In the rows, 128 means zero.
One turn moves every row onto another: examples first, then more rows asked
borug: [149 109 109  97 132 129 153 136  97 105 101 151 150 110  94 118 139 137
 101 132 134 129 114 146  95 129 145 151 130 123 137 104 120 160]
Bura: [119 154 116 105 146 140 135 125 110 133 134 160 146  94 109 152 134 119
 166  91 124 128 151  82 149 150 146 157 129 121 143  85  99 138]
Gon: [144 112 112 124 127 137 130 129  99 124 110 155 145 109  89 116 132 126
 105 144 137 117 128 137  96 129 119 146 143 135 133  95 134 159]
nupev: [141 169 110 107 137 179 151 157 127 164 127 140 162 117 118 153 146 111
 139 115 105 141 139 133 156 136 134 158 111 129 130  99 104 150]
dube: [146 104  96 105 133 142 141 131  96 112  95 146 147 108  89 131 139 129
 103 135 123 136 116 142  94 127 138 141 149 129 128  94 138 169]
Bito: [150 157 121 116 137 171 157 148 128 173 127 143 165 108 124 159 158 112
 146 105 105 139 130 140 151 137 140 148 113 134 129 106 106 140]
Pekef: [152 146 108  97 158 146 160 133 143 144 129 153 142 116 138 167 128 142
 117 106 109 146 159 134 147 139 187 159 122 122 109 124 122 165]
Zugi: [148 140 125 121 133 128 142 124 115 150 128 162 150  92 122 149 151 104
 169  87 124 141 140 102 147 151 145 139 125 121 139  85 103 121]
Muzo: [131 171 117 118 144 170 142 154 138 160 132 145 162 102 118 151 157 119
 135 119 109 138 145 148 152 120 140 168 111 134 126  99 106 149]
zinov: [156 112 119 123 145 137 138 113 115 153 130 164 126  84 123 177 160 117
 148 102 112 129 161 110 149 137 166 125 147 115 101 105 125 155]
silez: [131 120 105 112 153 129 131 121  99 147 126 158 125  84 113 172 155 124
 145 109 120 121 179 100 150 127 169 133 153 109 107 104 126 154]
Lanub: [126 130 108 105 155 151 131 120 109 140 132 159 125  88 106 182 146 131
 144 104 110 118 168  94 150 135 167 140 152 112 105 100 120 170]
zivap: [123 153 109 112 142 129 133 133 103 145 126 152 155  96 110 144 146 108
 168  95 130 139 155  93 151 142 140 150 131 124 147  82 107 124]
Poto: [160 138 117 106 155 142 163 128 141 152 127 155 149 108 139 174 143 139
 127  96 108 149 146 140 143 141 189 147 124 128 110 126 125 153]
Vus: [126 157 116 123 139 126 125 133 123 139 128 163 150  88 113 143 145 109
 163  94 126 147 150 106 148 137 145 159 127 121 141  67 105 125]
dezo: [134 124 111 123 147 131 120 124 118 143 128 166 123  75 109 170 160 123
 143 110 116 127 174 114 150 120 168 138 149 106  99  86 122 159]
Dibo: [147 107 110 109 133 115 134 122 107 103 115 152 152 113  87 118 132 139
 102 133 141 139 135 139 101 143 140 145 143 138 126  97 135 164]
vin: [148 105 103 105 137 130 139 116 106  93 111 149 151 111  93 120 137 127
 109 134 133 140 121 132 100 141 132 150 141 141 138  96 131 166]
zil: [146 119 116 106 128 122 143 141 103 113 110 150 159 116  87 109 133 142
 100 133 141 132 124 150  99 137 137 151 129 131 135  99 123 154]
rumek: [138 146 106  98 167 140 159 133 130 147 128 150 146 109 133 169 138 149
 120 108 116 136 167 135 143 127 192 159 128 126 113 135 128 158]
luf: [137 105 106 120 136 144 136 131 105 125  94 140 147 114  83 132 151 133
  94 139 125 129 114 151 106 137 136 136 148 129 130 107 137 167]
mezu: [137 147 113 110 132 128 135 134 108 142 125 162 144  98 115 142 138 105
 164  94 125 141 150  91 152 149 144 147 126 111 139  73 100 128]
kiz: [122 172 116 101 147 181 150 152 119 158 131 144 159 108 110 161 144 126
 143 109 108 120 140 120 150 132 139 164 115 127 134 107  97 153]
dufa: [148 117 108 113 146 139 132 121 110 146 129 165 115  89 118 172 146 118
 139 112 114 122 175 102 152 133 166 132 146 102  99  99 120 165]
bagus: [128 171 108 108 149 171 153 153 122 164 130 135 169 114 118 154 152 119
 139 116 113 135 148 135 153 128 138 164 114 140 136 114 109 144]
vogu: [137 113 116 113 135 121 145 131 108 114  95 150 154 117  92 115 139 141
  99 127 138 133 109 146 102 146 144 148 132 126 148 108 124 147]
tufu: [140 149 113 108 162 135 149 135 147 142 129 161 140 100 133 166 139 147
 118 106 113 144 161 145 140 122 194 166 125 120 108 116 124 158]
Kenek: [149 108 109 114 133 146 143 125 100 111 108 152 143 108  99 118 138 122
 104 145 132 117 118 139  95 125 123 153 134 135 141 105 124 163]
Zat: [129 156 110  88 163 152 160 137 131 140 128 153 146 109 122 176 130 154
 126  97 108 134 154 122 142 138 190 162 127 119 115 122 116 165]
lopeg: [138 103 116 128 134 141 133 124 103 123 102 148 143 109  87 121 151 125
 101 144 134 115 118 140 108 138 122 140 141 131 139 108 127 159]
fid: [139 103 113 118 142 118 136 114 114 105 102 150 148 115  92 121 138 136
 102 129 138 139 119 137 105 152 144 145 144 135 143 106 135 156]
noze: [144 113 104 116 130 140 137 139 102 127 101 150 150 116  87 127 132 137
  93 140 129 130 125 151  95 126 136 143 148 134 122  98 143 167]

fid -> luf
Pekef -> nupev
Now find these:
kiz -> Bura
zivap -> silez
Bito -> Zugi
tufu -> Muzo
dube -> borug
zil -> Gon

